Every row has a hidden score. How much higher is the second row's score than the first row's in each pair? 10 means about the same, 20 much higher and 0 much lower. The score is a weighted sum of the row's numbers plus the product of two more (or one squared), each taken from its middle value.
tensor([17, -14, -56, -72, -33, 26, -22, -8, 73, 55, 34])
tensor([5, -28, -56, 18, -19, -21, 63, 31, -60, 1, 61]) -> 8
tensor([5, 39, 24, 44, 61, -9, -46, -21, 7, -52, -46])
tensor([5, 65, 51, -46, -59, -45, 14, -21, -20, 41, 21]) -> 8
tensor([-32, 52, -16, -46, -6, -45, -34, 58, 47, 28, 7])
tensor([41, 39, -29, -72, -59, 14, 2, -47, 33, 68, 7]) -> 7
tensor([-44, 12, 64, 31, -19, -33, -46, 45, 33, 1, -33])
tensor([-44, 65, 11, -33, 47, 38, -34, -21, 47, 1, -73]) -> 12
tensor([-44, 39, -2, -72, -59, 38, 63, 58, -7, 15, -33])
tensor([53, 26, 11, -20, -33, -33, -46, 45, 7, -39, 34]) -> 8
tensor([-32, -41, 24, 57, 34, -45, -34, 45, 7, -12, 7])
tensor([53, 52, -56, -46, 34, 38, 14, -21, -60, -25, 7]) -> 12
tensor([5, -41, 24, 31, 47, -45, -34, 58, -20, -12, -6])
tensor([41, -14, -56, -8, -46, -9, 26, 31, -60, 28, 61]) -> 6
tensor([-8, -68, -56, 5, 47, 2, -22, 31, -20, 28, 61])
tensor([17, -28, 37, 44, -46, -45, -34, 58, 20, 1, -19]) -> 8
tensor([17, 52, -2, 57, -33, -45, 2, 31, -33, -52, 7])
tensor([41, 39, -16, -8, 7, -33, -22, -34, -60, 28, 61]) -> 9
tensor([-68, -28, 64, -8, 34, 2, -34, 5, -33, 28, 47])
tensor([53, -1, -29, -59, -46, -45, 26, 45, -7, 28, 34]) -> 8
tensor([17, 65, 51, 31, 7, -21, 2, -8, -60, -52, -33])
tensor([-68, -1, 11, -59, -46, 61, 75, -21, 47, 28, -33]) -> 12
tensor([-8, 39, 24, 44, 61, -45, -22, -34, -47, -12, 7])
tensor([53, 26, 11, 31, 47, -21, -34, -8, -20, -65, -19]) -> 12
tensor([-20, -68, -56, -46, -33, 14, 39, 31, 20, 68, 47])
tensor([17, 12, 37, 44, 61, -33, -22, -34, -60, 1, -19]) -> 11
tensor([-8, -54, -29, 31, 21, 2, -46, -47, 20, 68, 47])
tensor([-68, -54, 51, 31, 61, 14, -22, 18, -20, 15, -19]) -> 15
tensor([-56, -68, -42, 5, -33, 2, 14, 45, 73, 41, 21])
tensor([17, 52, -2, 5, -33, -45, -34, 58, 47, -12, -46]) -> 14
tensor([53, -28, -69, 5, -46, 49, 63, -21, 33, 1, -59])
tensor([-20, -41, 24, 57, 47, -45, -34, 31, -20, 1, 7]) -> 7
tensor([-20, -41, 37, 44, -33, 38, 75, -8, 20, -52, -73])
tensor([-68, 12, 37, -46, -59, -9, 2, 18, 60, 68, -6]) -> 1
tensor([-68, -28, 24, -59, -19, 61, 26, -47, 47, 68, -6])
tensor([-44, -68, -56, 5, 21, 2, 14, 45, 73, 41, -33]) -> 10
tensor([53, 26, 37, 44, -19, -45, -34, 5, 7, -39, -33])
tensor([-56, -68, -42, -33, 34, 26, 2, 58, 33, 1, 47]) -> 12
tensor([53, 12, -2, 31, 21, -33, -46, -21, -33, -25, 47])
tensor([53, -14, 11, 44, 34, -33, -46, 18, 7, -25, -46]) -> 12
tensor([17, -28, -42, 57, 47, -33, -46, 5, -7, 1, 34])
tensor([17, -28, -16, 31, 47, -45, -34, 5, -33, 1, 61]) -> 9
tensor([17, -54, -2, 44, 7, -45, -10, 58, -7, -39, 34])
tensor([-68, 12, -2, -46, -33, 73, 63, -60, 47, 28, -19]) -> 16
tensor([-20, -1, 24, 44, 61, 26, -46, -34, -47, -39, 34])
tensor([-56, -41, 64, -8, 34, 61, 39, 5, -60, -12, -33]) -> 11
tensor([53, -14, -42, 18, 7, -45, -34, 45, 7, -25, 34])
tensor([53, 52, -29, 18, 34, 14, -22, 5, -60, -52, -19]) -> 14
tensor([-20, -68, -42, -8, 21, 49, 75, 45, 20, -25, -59])
tensor([29, -41, 11, 44, 61, 38, -10, -21, -47, -65, -6]) -> 10
tensor([53, 39, -42, -33, -73, -33, 26, -21, 7, 28, 47])
tensor([53, -1, -29, 44, 7, -45, -34, 31, -7, -39, 21]) -> 9
tensor([5, -1, -56, -72, 34, -9, -22, -21, 33, 68, 47])
tensor([53, -14, -29, 18, 47, 14, -46, 31, -33, -52, 7]) -> 17
tensor([17, 52, 64, 5, -73, -21, -34, -34, -7, 41, -6])
tensor([53, 26, -69, -8, -19, -33, -10, -47, 20, 55, 34]) -> 11
tensor([-20, 12, 24, -8, 34, -21, -10, 45, -60, -52, 61])
tensor([-68, 12, -2, -59, -33, 73, 63, -47, 47, 28, -19]) -> 13
tensor([53, 52, 37, 18, -19, -9, -22, 5, -47, -65, -6])
tensor([41, -54, -42, 18, 7, -45, -10, 58, 7, -12, 34]) -> 8
tensor([-8, -41, 11, 31, -19, -33, -46, -34, 60, 68, 21])
tensor([-44, -28, 11, -8, 47, 2, 51, 58, -60, -52, 21]) -> 12
tensor([29, 12, 51, -8, -46, -45, -34, -34, 73, 28, -19])
tensor([-20, 12, 51, 57, 21, -45, -34, 31, -33, -25, -6]) -> 7
tensor([-20, 39, 11, -46, -73, 73, 63, -60, 33, -25, -6])
tensor([17, 65, -16, -72, 7, 14, -22, 45, -47, -25, 34]) -> 6
tensor([-56, -68, -42, -8, 21, 49, 75, 45, 20, -12, -33])
tensor([17, -54, -42, -20, -33, -45, 51, 58, 20, 1, 47]) -> 8
tensor([-56, -14, -42, -33, 7, 49, 63, 58, -60, 1, 21])
tensor([-32, -54, 11, 31, -19, -45, 14, 18, -33, 55, 61]) -> 2
tensor([5, -54, -29, 44, 34, 2, 14, 58, -33, -65, 21])
tensor([53, 12, -16, -8, 47, -21, -46, -60, -20, 41, 21]) -> 8
tensor([5, -1, 64, 44, 34, 2, -34, -47, -60, -25, 21])
tensor([-8, 26, 64, -33, -73, -33, -22, 31, -7, 15, 47]) -> 8
tensor([53, 26, -69, -46, -33, 26, -34, -8, 47, -12, 47])
tensor([-44, -68, 51, 57, 21, -9, -34, -8, -7, 41, 7]) -> 8
tensor([-8, -41, -29, 5, 47, 73, 2, -60, -60, 28, 34])
tensor([17, 12, 51, 57, -6, -33, -46, -47, -20, -12, 34]) -> 11
tensor([-32, 39, 11, -72, -19, 38, 75, 45, 7, -39, -59])
tensor([17, -1, 11, 57, 47, -33, -46, -34, -33, -12, 34]) -> 7
tensor([17, 52, -16, -33, 34, 73, 14, 5, -33, -52, -73])
tensor([17, -41, -29, -8, -19, -45, -34, 45, 73, 15, 34]) -> 3
tensor([-20, 65, -2, 5, 21, 49, -34, -34, 60, -39, -73])
tensor([29, -54, 24, 57, -33, 61, 26, -74, -33, 1, -19]) -> 12
tensor([41, 39, -29, -20, 7, 14, -46, -60, -33, 68, 21])
tensor([41, -28, -42, 5, 61, -33, -46, 18, 7, -12, 34]) -> 11
tensor([-56, 65, 51, -20, 34, -9, 26, 18, -60, 1, -46])
tensor([-56, -1, -29, 57, -19, -21, 26, 31, 60, 28, -73]) -> 7
tensor([5, 26, -56, -20, -33, -21, 14, 45, 73, 41, -73])
tensor([-20, 39, 64, 5, -46, -45, -34, -34, 7, 55, 21]) -> 7
tensor([5, 65, -42, -20, 21, -33, -10, 31, 60, 1, -73])
tensor([-8, -14, -56, 5, -33, -45, -22, 58, 60, 28, 34]) -> 7
tensor([17, 12, -2, -72, -33, 73, 63, -21, 47, -52, -46])
tensor([29, 65, 51, 5, 21, -33, -46, -8, -20, -12, -46]) -> 3
tensor([-20, 39, 11, 57, 47, -33, 39, -8, -60, -39, -33])
tensor([-68, -14, 64, -8, 34, 26, 39, 45, -20, -39, -59]) -> 12
tensor([5, 52, -29, -46, 21, 14, 2, 58, 47, -52, -73])
tensor([-44, 65, 37, 5, -19, -45, -34, -8, -20, 28, 47]) -> 2
tensor([-20, -1, -42, 31, 61, 61, -10, -60, -60, 28, 7])
tensor([17, 39, -16, -72, -59, -21, -10, 58, 7, 15, 47]) -> 11
tensor([-56, 26, -16, -8, 34, 73, 63, 5, -33, -65, -33])
tensor([-56, -41, -16, 44, 21, -45, -10, 5, 7, 68, 34]) -> 5
tensor([41, 26, -56, -20, 7, -21, 51, 58, -20, -65, -6])
tensor([5, 52, 24, -8, 34, -33, 2, 58, -20, -65, -46]) -> 12
tensor([41, 65, 37, 18, 7, -33, -10, -21, -60, -39, -6])
tensor([-20, -68, -42, 5, 34, 14, -34, -34, 33, 68, 47]) -> 8
tensor([-44, -28, 64, 44, -6, -45, -34, 31, 20, 28, -19])
tensor([53, 12, -29, 31, -19, -21, 63, 18, -60, -52, -6]) -> 12
tensor([-44, -28, -2, -20, -59, -45, 39, 58, 60, 41, 7])
tensor([-20, -68, -42, 44, 7, 49, 75, -34, -47, 28, -6]) -> 12
tensor([41, 39, -2, -46, -59, -45, 2, 18, -20, 15, 61])
tensor([53, 52, 24, -20, -46, -9, 14, -60, -60, 15, 34]) -> 14
tensor([-20, 26, 51, -33, -46, 73, 51, -74, -47, 1, 7])
tensor([5, -1, 51, -33, -19, -33, -46, -47, 33, 68, 34]) -> 5
tensor([53, 39, -2, -33, -73, -33, 26, -21, -33, 28, 47])
tensor([5, 39, 64, -33, -59, 14, 39, 45, -33, -65, -19]) -> 11
tensor([29, 65, 11, -46, -59, 14, 63, -34, -60, -12, 21])
tensor([-68, -41, 24, -20, -6, -9, -34, 31, 60, 68, 7]) -> 7
tensor([53, 26, 11, 44, -19, -45, -10, 31, -47, -39, -6])
tensor([41, 26, -42, 5, 61, 49, -34, -8, -7, -65, -33]) -> 14
tensor([5, 52, -29, -72, -59, 73, 51, -47, 33, 1, -19])
tensor([-56, -1, 37, -72, -33, 73, 63, -47, 20, 28, -19]) -> 10
tensor([-44, 26, 64, -33, -19, 61, 51, -8, -47, -65, 7])
tensor([5, -68, -29, 18, -19, -33, 63, 58, 7, -39, 34]) -> 8
tensor([53, 39, 51, 5, -46, -45, -34, -21, -20, 1, 21])
tensor([-44, 12, 64, -33, -59, -45, 14, 45, 33, 41, -19]) -> 9
tensor([-68, 12, -2, -46, -33, 73, 63, -60, 47, 28, -19])
tensor([41, 65, 24, -59, -33, 2, 26, -8, -60, -39, 34]) -> 6
tensor([53, 39, -2, -59, -73, -21, 26, 18, -20, -12, 47])
tensor([-68, -28, 51, 18, 7, 2, -34, -47, 47, 68, -6]) -> 9
tensor([41, -54, -69, 5, 34, 14, 39, 58, -20, -39, -19])
tensor([53, 12, -29, -20, -46, -45, -34, -8, 47, 55, 21]) -> 6
tensor([29, -1, -29, 18, 61, 2, -22, 5, -60, -52, 47])
tensor([17, 52, 64, 31, 7, 14, -46, -60, -7, -39, -33]) -> 11
tensor([41, -54, -42, -33, -19, -45, 14, 58, 47, 15, 21])
tensor([29, -28, -56, -46, 7, 61, 2, 58, 7, -65, 21]) -> 16
tensor([-20, 52, 24, -59, 61, -21, -46, -8, 20, -25, 34])
tensor([-32, 12, 37, 44, 61, 2, -46, -8, -47, 28, -46]) -> 14
tensor([5, 39, 51, 57, -19, -45, -34, -8, -33, -25, 21])
tensor([-68, 39, -2, -46, -33, 73, 63, -60, 33, 15, -19]) -> 16
tensor([-32, -41, 11, -8, -59, -45, 2, 31, 73, 55, 21])
tensor([-20, 65, 37, 18, -6, -45, -10, -47, 20, 55, -59]) -> 11
tensor([53, -1, -42, -20, 21, 26, -46, -60, -20, 41, 47])
tensor([-8, 12, 64, 18, -19, 49, 63, -34, -60, -52, -46]) -> 15
tensor([-68, -54, -2, -33, -46, 73, 63, 18, 47, 15, -19])
tensor([-56, 12, 24, -46, 47, 73, -46, -21, 7, -25, 34]) -> 12
tensor([17, 39, -42, 5, 61, -33, -46, -8, 60, -12, -33])
tensor([41, 39, -69, -59, -33, -21, 2, 5, 7, 68, 21]) -> 8
tensor([17, -1, 11, -20, -46, -45, -34, 31, -20, 55, 61])
tensor([-56, -28, 24, 57, 47, 14, -46, 5, 47, -12, -46]) -> 13
tensor([41, -1, 11, 31, -46, -9, -34, -74, -7, 28, 61])
tensor([41, -54, -42, 18, -19, -45, 14, 5, -20, 41, 61]) -> 5
tensor([41, 65, -16, -46, 34, 38, -46, 5, 7, -52, -33])
tensor([-32, -54, -2, 18, 61, 61, 26, 31, -7, -65, -46]) -> 8
tensor([53, 26, 37, -8, -33, 2, 26, 45, -47, -65, -46])
tensor([5, -41, -29, 18, 47, 14, 51, 58, -47, -65, -19]) -> 10
tensor([29, -1, -42, -72, -59, 2, 26, 58, -20, 28, 47])
tensor([5, 39, -2, -33, -46, -45, -34, 18, 73, 55, -19]) -> 8
tensor([17, -28, -16, -8, -46, -33, -46, 5, 60, 41, 61])
tensor([-8, -68, -56, 18, 61, -9, -22, 5, -7, 55, 34]) -> 12
tensor([-44, 39, -29, -59, 21, 2, -46, -8, 20, 68, 47])
tensor([41, -28, 11, 18, 61, -21, -46, -60, -7, 1, 34]) -> 11
tensor([41, -41, -69, -59, 34, 38, -10, -21, 7, 15, 61])
tensor([53, 12, -42, -33, 21, 14, 2, 31, -60, -52, 47]) -> 12
tensor([-20, -68, -56, 18, 7, -21, -10, 31, 73, 55, -6])
tensor([-8, 26, 37, 44, 61, 26, -10, -21, -60, -39, -59]) -> 13
tensor([-56, -1, -16, -33, 34, 26, -46, 45, 73, 28, -46])
tensor([29, -41, -16, 44, 61, 38, -10, -8, -60, -52, 7]) -> 2
tensor([29, 26, 51, -33, -46, -33, -46, -21, 20, 1, 61])
tensor([-68, 12, -16, -59, -6, 73, 63, -34, 47, 28, -46]) -> 11
tensor([-56, 26, 64, -20, 34, 61, 26, -8, -20, -39, -73])
tensor([53, -28, -69, 31, 21, -33, -22, 5, -7, 1, 47]) -> 6
tensor([-32, -68, -42, 18, 7, -33, 14, 58, 60, -12, 34])
tensor([53, 26, 11, -8, 34, -33, -22, -34, -60, -12, 47]) -> 11
tensor([53, -68, -56, 5, 21, -9, 2, 45, -33, 1, 34])
tensor([41, -1, 11, 57, -59, -45, -10, 18, 47, -12, -46]) -> 9
tensor([-20, 39, 51, 5, 61, 38, -46, -60, 7, -25, -46])
tensor([-44, -28, -69, -8, 61, 49, 63, -21, -47, 28, 7]) -> 8
tensor([-68, 12, -2, -46, -33, 73, 63, -60, 47, 28, -19])
tensor([-68, -54, -29, -20, -46, 14, 39, 58, 60, 41, 7]) -> 4
tensor([29, -1, -16, 44, 61, -9, -22, -60, -60, 15, 21])
tensor([-68, -14, -2, -33, -59, 73, 63, -47, 47, 28, 7]) -> 16
tensor([29, -54, 24, -20, 47, 73, 26, -8, -60, -39, -33])
tensor([5, 39, -16, -33, 61, 38, -46, -60, -33, 55, -6]) -> 9
tensor([29, 65, -2, 44, 21, 26, -10, -74, -33, -12, -59])
tensor([29, -54, -29, 44, 61, -21, -46, 18, 7, 15, -19]) -> 11
tensor([-8, -28, 51, 57, 34, -45, -34, 5, -33, -12, 21])
tensor([17, -14, 11, 44, -59, -45, 14, 58, -20, -39, 34]) -> 10
tensor([-20, 26, 64, 44, 7, -21, -34, -34, 7, 41, -73])
tensor([41, -28, 24, 5, -46, -45, -34, 31, -7, 1, 61]) -> 9
